In the data rows, zero lies at 4.5, halfway between 4 and 5.
Here are some rows, each followed by its group. Rows of different groups can look alike.
[4 6 5 2 6 3 2 4 3 5 6 4 5 5 7 2 5 2 6 2 2 2 6 7 6 5 6 6 2 5 2 4 5 6 6 2 5 3 6 6 7 3 2 6 6 5 6 6 2 2 2 6] d
[7 4 3 4 4 6 5 4 6 4 4 6 6 7 3 5 4 6 2 6 6 6 5 3 4 4 5 2 6 5 6 3 2 3 3 5 3 5 2 2 4 7 6 3 2 5 2 3 6 6 6 2] e
[5 4 5 5 3 5 5 4 6 5 4 5 3 4 5 6 5 7 3 7 6 7 2 4 4 2 2 5 6 4 6 6 5 5 4 7 5 7 5 5 4 7 7 5 4 3 5 5 7 7 7 3] f
[4 6 5 3 6 4 3 5 3 5 6 5 5 5 6 2 5 2 6 2 2 3 6 6 6 6 7 6 2 6 2 4 6 6 6 2 6 2 6 6 7 2 2 5 6 5 6 5 2 2 2 6] d
[3 3 6 7 2 3 7 6 7 7 3 2 2 2 6 4 7 5 5 5 5 5 3 6 6 2 3 6 5 2 5 7 6 6 6 5 7 6 7 7 5 5 5 7 6 2 6 7 5 5 5 5] g
[6 4 4 5 4 5 5 3 5 4 4 5 5 5 3 6 3 6 3 6 6 6 4 3 2 5 3 3 6 5 7 4 3 3 3 6 4 6 3 3 2 6 6 3 3 5 3 4 6 6 6 3] e
[2 6 6 2 7 4 2 7 2 6 7 3 4 5 6 2 7 2 6 2 2 2 6 6 6 5 6 6 2 5 2 6 6 6 7 1 6 2 7 6 7 2 3 5 6 5 6 6 2 2 3 8] h
[3 6 5 2 6 4 2 5 3 5 6 4 4 5 6 3 7 1 5 2 2 2 6 6 6 5 6 6 3 6 2 5 5 5 6 1 6 2 6 6 6 2 2 6 6 5 5 4 2 2 1 7] d
[3 3 5 6 1 4 8 7 6 6 3 3 2 2 6 4 6 5 4 5 5 4 3 5 6 2 3 6 4 2 4 6 7 7 6 6 5 5 9 6 5 6 6 7 6 0 6 7 5 5 4 7] g
[4 6 5 3 6 4 3 5 3 5 6 4 5 5 6 2 5 2 6 2 2 2 6 6 6 6 7 6 2 6 3 4 6 6 6 2 5 1 6 5 6 2 2 6 6 5 6 5 2 2 2 6] d
[4 6 4 3 7 3 3 6 3 5 6 4 5 6 6 2 5 2 6 3 2 2 6 6 6 5 6 6 1 6 2 5 5 6 6 3 6 2 5 5 6 1 2 6 7 5 6 5 2 2 2 7] d
[5 3 7 7 0 3 8 6 4 4 2 3 1 2 6 6 8 7 6 6 5 4 4 7 6 2 4 8 5 2 4 6 6 6 5 3 6 6 6 7 4 7 7 6 6 2 6 6 7 6 3 3] g
[3 6 5 2 7 3 2 6 3 6 7 4 5 5 6 2 6 2 7 2 2 2 6 7 7 5 6 6 2 5 2 5 6 6 6 2 6 2 7 6 7 2 3 6 7 4 6 6 2 2 2 7] h
[3 3 6 7 2 4 7 6 7 6 3 3 2 2 6 4 7 6 5 6 5 5 2 5 6 1 3 6 6 1 4 7 7 7 7 5 6 4 6 7 5 5 6 7 6 2 7 7 6 6 5 5] g
[3 3 6 7 2 3 7 6 7 6 2 3 2 2 6 5 6 5 5 6 5 5 2 5 6 2 3 6 5 2 4 7 7 6 6 5 6 6 6 6 5 5 6 7 6 2 6 7 5 5 5 5] g
[4 6 5 3 6 4 3 6 3 5 6 4 5 5 6 2 6 2 6 2 2 2 6 6 6 5 7 6 2 6 3 4 5 6 6 2 6 2 6 6 6 2 2 5 6 5 6 5 2 2 2 6] d
[5 5 3 6 6 5 5 2 4 5 5 5 5 5 2 5 3 4 3 4 5 5 5 3 3 7 4 3 4 5 6 3 2 1 2 6 4 3 3 3 4 6 3 3 4 6 4 1 6 5 6 4] i
[6 4 4 5 4 6 5 3 5 4 4 5 6 5 3 6 3 6 3 5 6 6 4 3 3 5 4 3 5 6 6 4 3 3 3 6 3 5 3 3 3 5 5 3 3 5 3 3 6 5 6 3] j
[3 6 7 2 6 3 1 6 2 5 7 4 4 5 6 2 7 3 6 2 3 2 6 7 6 5 6 6 3 5 2 5 7 7 7 3 6 2 6 6 6 3 2 6 7 5 6 5 3 3 2 7] h
[6 4 4 5 4 5 5 3 5 3 3 5 5 5 3 6 3 6 3 6 6 6 4 2 3 5 3 3 6 5 6 4 3 3 3 6 3 6 3 3 3 6 6 3 2 5 3 3 6 5 6 3] j
[6 6 5 3 4 3 4 6 2 4 7 3 6 5 7 3 5 4 7 3 2 2 6 6 6 5 7 6 2 6 2 4 5 6 6 2 6 2 6 5 6 2 3 4 6 5 6 4 2 2 2 7] d
[3 6 4 2 7 3 2 6 2 6 6 4 6 4 6 3 6 3 7 4 2 2 7 7 6 5 6 6 3 4 2 5 6 6 6 2 5 2 6 7 7 2 3 7 7 5 5 6 2 1 3 7] h
[7 3 3 5 4 5 5 5 6 4 5 6 5 5 3 7 3 6 3 6 7 6 3 3 2 5 3 4 6 5 5 4 3 3 3 6 3 7 3 3 2 5 6 4 3 5 2 3 6 7 7 2] e
[3 6 5 2 7 3 2 6 2 5 7 4 5 5 6 2 6 2 7 2 2 2 6 7 7 5 6 6 2 5 2 5 6 6 6 2 6 2 6 6 7 2 2 6 6 4 6 6 2 2 2 7] h
[5 4 3 5 4 6 5 3 5 3 3 5 6 6 3 7 3 6 3 5 6 6 4 3 3 5 4 2 6 5 6 4 3 3 3 6 3 5 3 3 3 6 5 3 3 5 3 3 6 6 6 3] j
[6 4 4 5 4 6 5 3 5 3 4 5 5 5 3 6 3 6 3 5 6 6 4 3 2 5 4 3 6 5 6 4 3 3 3 6 3 6 3 3 3 6 6 3 3 5 3 4 6 6 6 2] e
[3 3 7 8 2 4 8 7 6 7 3 3 2 2 6 4 7 6 5 5 5 6 3 5 6 3 4 6 6 2 4 7 7 7 6 5 6 6 5 6 5 5 6 7 6 2 6 7 5 5 6 4] g
[4 5 5 3 6 4 3 6 3 5 6 4 5 5 6 2 6 2 6 2 2 2 6 6 7 6 6 6 2 5 3 4 6 6 6 2 5 2 6 6 6 2 2 6 6 5 6 6 2 2 2 7] d
[3 3 6 7 2 3 7 6 7 7 3 3 2 2 6 5 7 6 5 5 5 5 3 6 5 2 3 6 5 2 4 7 6 6 6 5 7 6 7 6 5 5 5 7 6 2 6 7 5 5 5 5] g
[6 4 3 5 4 6 5 3 5 3 4 5 5 6 3 6 3 6 3 6 6 6 4 3 3 5 4 2 6 5 6 4 3 3 3 6 3 6 3 3 3 6 5 3 3 5 3 3 6 5 6 3] e
[4 4 4 7 3 4 6 5 6 5 3 4 3 3 5 6 6 7 4 6 6 6 2 5 4 2 2 5 7 2 5 7 6 6 6 6 6 7 6 6 5 6 6 6 5 2 5 6 7 7 6 4] f
[6 4 3 4 4 6 5 3 5 4 3 6 5 5 3 6 3 5 2 6 6 6 4 2 3 5 4 3 5 5 7 3 3 3 3 6 3 6 3 3 3 6 5 3 2 5 3 3 6 6 6 3] e
[4 5 5 4 6 4 4 6 2 6 6 5 6 4 6 3 5 3 7 4 3 1 7 8 6 5 9 8 2 5 2 4 6 4 6 3 6 0 6 5 5 3 3 6 4 4 3 5 1 2 1 6] d
[5 5 4 5 4 6 7 3 6 2 4 4 4 5 2 6 2 6 2 6 5 8 4 3 3 3 4 3 4 5 7 4 3 3 4 6 5 7 3 3 3 7 6 3 2 4 3 3 5 6 6 3] j
[6 4 3 4 4 5 5 3 5 3 4 6 5 5 3 6 3 6 3 6 6 6 4 3 3 5 3 3 6 5 6 4 3 3 3 6 3 6 3 3 3 6 6 3 3 5 3 3 5 6 7 3] e
[5 3 5 6 3 4 6 4 7 4 3 4 3 3 5 6 6 7 4 7 6 6 1 4 4 3 2 5 7 3 6 6 5 5 6 6 5 7 5 5 4 6 7 6 5 2 5 6 6 6 6 4] f
[3 2 6 7 3 3 6 7 7 7 3 2 2 1 7 4 7 5 6 6 5 5 3 5 6 2 4 6 6 2 5 7 6 6 7 5 7 5 7 6 5 5 6 6 6 1 6 6 4 6 5 6] g
[3 7 5 3 7 3 2 6 2 5 7 4 5 5 6 2 6 2 6 2 2 2 6 7 6 5 6 6 2 5 2 5 6 6 6 2 6 2 6 6 7 2 3 6 7 4 6 5 2 2 2 6] h
[3 3 6 7 2 3 7 6 7 7 2 3 1 2 6 5 6 5 5 6 5 5 3 5 5 2 3 6 6 2 5 7 6 6 7 5 7 5 7 6 5 5 6 7 6 2 6 6 5 5 5 5] g
[6 5 3 5 4 6 5 2 4 3 4 6 5 5 2 6 2 5 3 6 6 6 5 3 3 6 4 3 5 6 5 4 3 3 2 5 3 5 3 3 3 5 4 3 2 6 2 3 5 6 6 3] k
[4 3 2 4 4 5 5 3 5 4 4 6 4 6 4 5 3 5 5 5 4 5 4 3 3 6 5 3 7 6 3 3 4 3 4 5 2 4 3 3 2 5 5 1 4 6 4 4 4 4 5 4] i
[6 4 3 5 4 6 5 3 5 3 4 5 4 5 3 6 3 6 2 6 7 7 4 3 2 5 3 3 6 5 7 4 4 3 4 7 4 6 3 3 2 6 6 3 3 5 3 3 6 6 7 2] j
[6 4 3 5 4 6 4 3 4 4 3 6 5 5 2 6 3 5 4 5 5 5 4 3 4 5 5 3 6 5 6 3 2 3 3 5 2 5 2 2 3 5 6 3 3 6 2 3 5 5 6 3] k
[2 4 8 7 3 2 7 5 5 7 4 4 3 1 7 5 7 6 6 7 6 6 2 6 4 0 2 5 7 0 3 6 5 6 6 6 6 4 6 6 5 6 5 6 6 3 4 6 5 4 6 5] g
[6 3 4 5 4 5 5 4 5 4 4 6 5 5 3 7 2 6 3 4 6 7 5 2 2 5 2 4 6 5 7 4 3 3 2 6 4 5 4 3 4 6 6 4 4 4 3 4 6 6 7 3] j
[3 3 7 7 2 3 7 6 7 6 3 3 2 2 6 5 7 5 5 5 5 5 3 6 6 2 3 6 5 2 4 8 7 6 6 5 7 6 6 6 5 5 6 7 6 2 6 7 5 5 5 5] g
[4 3 4 6 3 5 5 4 5 5 4 5 3 4 4 6 6 7 4 8 7 7 3 4 3 3 1 5 8 3 6 4 5 5 5 6 6 9 5 4 4 7 8 4 5 3 5 6 7 7 6 4] f
[5 4 3 5 4 5 5 3 5 4 4 5 4 5 3 6 3 6 2 6 6 6 3 3 3 5 3 3 6 5 6 3 3 3 3 6 3 6 3 3 3 6 6 4 3 4 3 3 6 6 7 2] e
[6 4 3 5 4 6 5 3 5 4 4 5 5 5 3 6 3 6 3 6 6 6 4 3 3 5 3 3 6 5 6 4 3 3 3 6 3 6 3 3 3 6 6 3 2 5 3 3 6 6 6 2] j
[3 3 6 7 2 3 7 6 7 7 3 2 2 2 6 5 6 5 5 5 5 5 3 5 5 2 3 6 5 2 4 7 7 6 6 5 6 5 6 7 5 5 6 7 6 2 6 6 5 5 5 5] g
[5 4 3 4 5 6 5 3 5 4 4 5 6 6 3 5 2 5 3 5 5 5 5 3 3 6 5 3 5 6 6 3 2 3 3 5 2 5 3 3 4 5 5 2 3 6 3 2 5 5 5 3] i
[2 6 4 3 5 2 2 4 3 6 8 4 6 4 6 2 8 3 7 4 2 1 3 6 7 4 7 7 3 5 4 1 5 8 6 1 7 3 5 7 8 2 3 7 7 6 6 6 3 3 2 7] h
[6 3 4 5 3 4 6 2 3 4 5 4 6 8 1 6 4 7 3 4 6 2 4 2 3 8 4 3 4 5 6 3 3 2 3 4 4 7 2 4 3 6 4 0 3 9 3 3 5 4 5 5] i
[6 4 3 5 4 6 5 2 5 2 4 6 5 6 2 5 3 6 4 6 5 5 5 3 3 5 4 2 5 6 6 3 3 3 3 5 3 4 3 2 3 5 5 2 3 5 3 3 5 6 6 3] k
[4 5 4 4 4 6 5 3 6 4 3 6 5 6 2 6 4 4 3 6 6 6 5 4 3 5 5 2 7 6 5 4 4 4 1 6 2 5 2 2 2 4 5 3 3 6 1 2 6 6 6 2] j
[5 5 5 4 4 6 5 3 3 4 3 7 7 6 2 7 1 7 0 6 6 4 4 1 4 4 5 3 5 5 5 5 3 2 3 5 1 4 3 4 2 5 7 3 3 7 4 3 6 5 7 3] k
[6 4 3 5 4 6 5 4 5 4 4 5 6 5 3 5 3 5 3 5 6 5 4 3 3 5 4 3 6 6 6 3 2 3 3 5 3 6 3 3 3 5 5 3 3 5 3 3 6 6 6 3] j
[3 5 5 3 6 3 3 5 2 5 7 4 5 5 6 3 6 2 6 2 3 2 6 6 6 5 6 7 2 5 3 5 6 5 5 2 5 2 6 6 6 2 2 5 6 5 6 6 3 3 2 6] d
[3 3 6 7 2 3 7 6 7 6 3 3 2 2 6 5 7 5 5 5 6 5 3 6 5 2 3 6 6 2 5 7 6 6 6 5 7 5 6 6 5 5 6 6 6 2 6 7 5 5 5 5] g
[7 5 3 6 3 7 5 2 5 2 4 5 6 6 3 6 3 5 4 5 4 4 5 3 3 5 4 3 6 5 5 3 2 3 2 4 3 4 3 3 4 5 5 2 3 6 1 4 6 6 6 4] k
[6 4 4 5 4 6 4 3 5 4 5 6 5 5 2 7 2 6 3 6 6 6 4 2 1 5 4 3 6 5 7 2 3 3 3 5 3 5 2 4 2 5 4 3 3 5 2 3 6 6 6 3] e
[7 6 2 6 4 6 5 3 5 2 2 5 5 5 3 5 3 5 3 5 5 5 5 3 2 5 5 4 6 5 5 3 2 2 2 5 3 6 2 3 4 6 6 3 3 6 2 4 7 6 5 4] k
[3 6 5 2 7 3 2 6 3 6 7 3 4 4 7 2 6 3 7 2 2 3 6 6 7 5 6 7 2 5 2 4 6 6 6 3 5 2 5 6 7 2 2 6 7 5 7 5 2 2 1 7] h
[6 4 3 5 5 6 5 3 5 4 4 5 5 6 3 6 3 5 3 5 5 6 5 3 3 5 4 3 5 5 6 3 3 3 3 6 3 5 3 3 3 6 5 3 3 6 3 3 5 5 5 3] e
[5 4 5 6 3 4 6 5 6 5 3 4 3 2 5 5 6 7 4 7 6 6 2 5 5 3 2 5 6 2 5 7 5 5 6 6 5 6 6 6 5 6 6 6 5 3 6 6 6 6 6 4] f
[6 3 4 5 4 6 6 3 5 2 3 7 4 5 2 5 3 5 4 6 5 5 4 1 1 4 3 3 5 6 6 3 3 4 3 7 3 7 3 5 3 5 5 5 3 4 2 4 6 7 6 2] j
[6 4 3 4 5 6 4 3 5 4 4 6 6 6 3 6 2 5 3 5 5 5 5 3 4 6 4 3 5 5 6 3 2 3 3 5 2 5 3 3 3 5 5 2 3 6 3 3 5 5 5 3] i
[4 6 6 3 7 3 3 7 2 5 6 3 5 5 7 2 4 3 6 1 2 3 4 6 6 4 6 5 3 4 1 7 5 8 4 2 6 2 6 5 7 3 1 8 7 5 7 3 2 4 4 6] h
[5 5 3 5 5 6 4 4 4 4 4 5 7 5 2 5 2 5 4 4 5 7 4 4 2 5 4 3 4 6 6 4 3 2 2 5 2 6 1 3 3 5 5 3 2 6 3 2 5 5 5 3] k
[2 3 5 8 3 3 7 8 6 6 5 3 3 1 5 4 7 6 5 6 3 4 4 6 7 2 3 6 6 2 4 8 7 6 5 6 7 5 7 6 6 5 5 5 5 1 6 9 4 5 6 5] g
[3 6 5 2 6 3 3 6 2 5 6 4 5 5 7 2 6 2 7 3 2 2 6 7 7 5 6 6 2 5 2 5 6 6 6 2 6 3 6 6 7 2 2 6 6 5 6 6 2 2 2 7] h
[3 6 5 3 6 3 2 6 1 5 8 3 5 4 6 1 6 3 7 3 2 3 5 7 8 5 6 6 1 5 3 5 6 7 6 2 6 3 6 6 6 2 2 6 7 5 7 6 3 2 1 7] h
[6 4 4 5 4 6 5 3 5 4 4 6 5 5 3 6 3 6 3 6 6 6 5 3 2 4 4 3 6 5 7 4 3 3 3 6 4 6 3 3 2 6 7 4 2 5 4 4 6 6 6 2] e
[4 6 5 3 6 4 2 6 3 4 7 4 5 6 6 2 6 1 6 2 2 3 6 6 6 5 7 6 2 5 2 5 6 5 6 2 5 2 6 6 6 2 2 5 6 5 5 5 2 2 2 6] d
[3 3 6 7 2 3 7 6 7 6 3 3 2 2 6 5 7 5 5 5 5 5 3 6 5 2 3 6 5 2 4 7 7 6 6 5 7 5 6 6 5 5 6 7 6 2 6 7 5 5 5 5] g
[3 3 6 7 3 2 7 6 7 7 2 3 2 1 6 4 7 5 4 5 6 5 2 7 5 2 2 7 6 2 4 8 6 7 8 5 6 6 6 7 6 5 5 7 5 1 6 7 6 5 6 5] g
[4 6 5 3 6 4 3 5 4 5 6 4 5 5 6 2 5 2 6 1 2 2 6 6 6 6 7 6 1 5 3 4 5 6 5 2 5 2 6 5 6 2 2 6 6 5 6 5 2 2 2 7] d
[4 6 5 3 6 4 3 5 3 5 6 5 5 5 6 2 6 2 6 2 2 3 6 6 6 5 7 6 2 6 2 4 5 6 6 2 5 2 6 6 6 2 2 6 6 5 6 5 2 2 2 7] d
[5 3 5 4 5 7 4 3 5 3 3 6 6 5 3 4 4 5 4 4 6 5 4 3 3 6 4 3 5 4 5 3 2 3 2 5 2 5 2 2 3 5 5 3 3 6 3 4 5 4 5 3] k
[6 5 3 4 5 6 5 3 5 3 5 4 6 5 4 6 2 5 3 4 5 7 5 3 2 5 5 3 5 6 6 3 3 3 3 5 2 6 2 2 3 6 5 3 3 6 3 2 5 6 6 3] i
[6 5 3 4 5 6 5 3 5 3 4 6 6 6 3 5 2 5 3 5 6 5 4 3 3 6 4 3 5 6 5 3 2 3 2 5 3 5 3 3 3 6 5 2 3 6 3 3 6 5 5 3] k
[3 6 5 2 7 3 2 6 3 6 7 4 5 5 6 2 6 2 7 2 2 2 6 7 7 5 6 6 2 5 2 5 6 6 6 2 5 2 6 6 7 2 2 6 6 4 6 6 2 2 2 7] h
[6 4 3 5 5 6 5 3 5 3 4 6 6 6 3 6 3 5 3 5 5 5 4 3 3 5 4 3 5 5 6 3 3 3 3 5 3 5 2 2 3 5 5 3 3 6 3 3 6 5 6 3] k
[6 4 3 5 4 5 5 3 5 4 4 5 5 5 3 6 3 6 3 6 6 6 4 3 2 5 4 3 6 5 6 4 3 3 3 6 3 6 3 3 3 6 6 3 2 5 3 3 6 6 6 3] e
[6 4 3 5 4 6 5 3 5 4 3 5 5 5 3 6 4 6 2 6 6 6 4 3 2 5 3 3 6 5 6 4 3 3 3 6 3 6 3 3 2 6 6 4 3 5 3 4 6 6 6 2] j
[3 4 6 6 1 3 7 6 6 5 2 3 2 2 6 4 7 6 5 6 4 6 2 6 5 2 3 6 6 2 5 8 7 6 7 5 7 5 6 6 5 5 7 6 5 2 7 7 5 6 5 5] g
[3 3 6 7 2 3 6 6 6 7 3 4 1 1 6 3 6 6 4 6 6 5 3 5 5 2 3 7 6 1 3 7 8 7 6 6 6 5 6 6 5 6 5 7 6 0 6 7 5 6 5 6] g
[5 4 3 5 5 5 5 3 5 4 4 5 5 5 3 6 3 6 3 6 6 6 4 3 3 5 4 2 5 5 6 4 3 3 3 6 3 5 3 3 3 6 6 3 3 5 3 3 6 6 6 3] j
[5 3 4 6 3 5 6 4 5 4 4 5 3 3 4 5 5 7 4 8 7 6 2 4 3 2 2 5 6 3 6 5 5 5 5 7 5 7 4 5 4 7 8 5 4 3 5 5 7 7 7 3] f
[6 4 3 5 4 6 5 3 5 3 4 6 5 6 3 5 3 5 3 5 5 6 5 3 3 5 5 3 5 6 5 3 3 2 2 5 3 5 2 3 3 6 5 3 3 6 2 3 6 5 5 4] k
Which 5 groups are nearest to each row below, nearest first, going by the distance to the centre of the group?
[2 3 6 8 3 2 7 7 6 5 1 1 4 3 7 6 7 5 6 6 6 5 3 6 5 2 3 7 6 1 4 8 7 6 6 7 6 6 7 6 7 6 5 6 5 2 6 6 4 5 6 4] g f j e h
[2 4 7 7 3 4 7 8 6 6 4 1 2 1 8 3 7 5 6 6 4 4 3 7 4 0 2 5 5 1 4 9 6 7 7 4 7 3 7 7 7 4 6 7 7 2 7 7 6 5 6 5] g f h d j
[6 4 3 4 4 6 5 3 4 3 4 6 6 6 3 6 3 5 3 5 6 6 4 3 3 5 4 3 6 6 6 3 3 3 3 5 2 5 3 3 3 5 5 2 3 6 3 3 5 5 6 3] k i e j f
Which 5 groups are nearest to each row below, nearest first, going by the average distance to the group's rows?
[6 5 3 5 4 7 5 2 5 4 3 5 6 6 2 6 4 6 3 5 5 6 4 2 3 5 5 3 5 5 6 3 3 2 2 5 3 5 2 3 3 5 6 3 3 5 2 3 6 7 6 3] e k j i f
Which 3 other groups have their centres nearest to the centre of group h, nearest first?
d g i
Which 4 groups are nearest to each row below, nearest first, going by the distance to the centre of the group?
[6 6 4 3 6 5 5 2 5 4 8 4 4 6 4 6 3 6 2 6 4 6 4 2 3 4 3 3 6 6 6 4 2 3 5 7 2 5 3 3 3 6 5 5 3 5 4 3 5 5 6 1] e j i k
[3 3 6 7 2 3 7 7 7 7 3 3 2 1 6 5 7 5 5 5 5 5 3 6 6 2 3 6 5 2 4 7 7 6 7 5 7 5 6 6 5 5 6 7 6 2 6 7 5 5 5 5] g f h d
[3 3 6 7 2 3 7 6 7 6 3 3 1 2 6 5 6 5 5 5 6 5 3 5 5 2 3 6 6 2 5 7 6 6 7 6 7 6 6 6 5 5 6 7 6 2 6 7 6 5 5 5] g f j e
[6 4 3 4 5 5 4 3 5 3 4 5 6 6 3 5 3 5 3 5 5 5 5 3 4 5 4 3 5 6 6 3 2 3 3 5 2 5 3 3 3 5 5 3 3 6 3 3 5 5 5 3] k i e j
[7 5 2 5 4 6 6 3 4 3 4 7 6 6 3 6 3 6 3 6 5 5 5 3 5 6 3 4 4 5 6 4 3 2 3 5 3 4 3 3 3 5 5 3 2 6 2 3 6 5 6 3] k i e j
[6 4 3 5 4 6 5 3 5 3 4 6 6 6 3 5 2 5 3 5 5 5 5 3 3 5 4 3 5 5 5 4 3 2 3 5 3 5 2 3 3 6 5 3 3 6 3 3 5 5 5 3] k i e j
[3 6 5 3 6 4 3 5 3 5 6 5 5 5 6 3 6 2 6 2 2 2 6 6 6 6 7 6 2 6 2 4 6 5 6 2 5 2 6 5 6 2 2 5 6 5 6 5 2 2 2 6] d h i g
Group e spreads out most along one direction. Which 3 other groups' directions of most spread are closest to that one, closest first?
j k g
Which 3 other groups have their centres nearest to the centre of group d, nearest first?
h g i
Which 5 groups are nearest to each row below, nearest first, going by the distance to the group's nearest row?
[3 6 5 3 5 4 3 5 2 4 6 5 6 4 6 2 4 2 6 2 3 4 8 6 6 6 7 6 1 5 2 4 4 6 4 2 6 3 6 6 8 1 3 5 6 4 5 5 2 2 3 6] d h i k g
[3 2 7 7 2 3 7 6 7 6 3 3 2 0 6 5 8 4 6 5 5 5 3 6 5 2 1 7 5 3 4 7 7 7 7 4 6 5 6 6 6 6 5 7 6 2 5 8 3 6 6 6] g f d h j
Group k spreads out most along one direction. Which 3 other groups' directions of most spread are closest to that one, closest first?
h e i
Which 4 groups are nearest to each row below, nearest first, going by the average distance to the group's rows?
[5 6 4 5 5 4 5 3 5 2 5 6 6 7 3 5 2 6 5 5 5 5 5 3 4 4 4 4 6 6 5 3 2 3 1 5 2 6 3 3 3 5 5 2 3 6 3 2 5 5 5 5] k i e j
Which 3 other groups have their centres nearest to the centre of group i, nearest first?
k e j
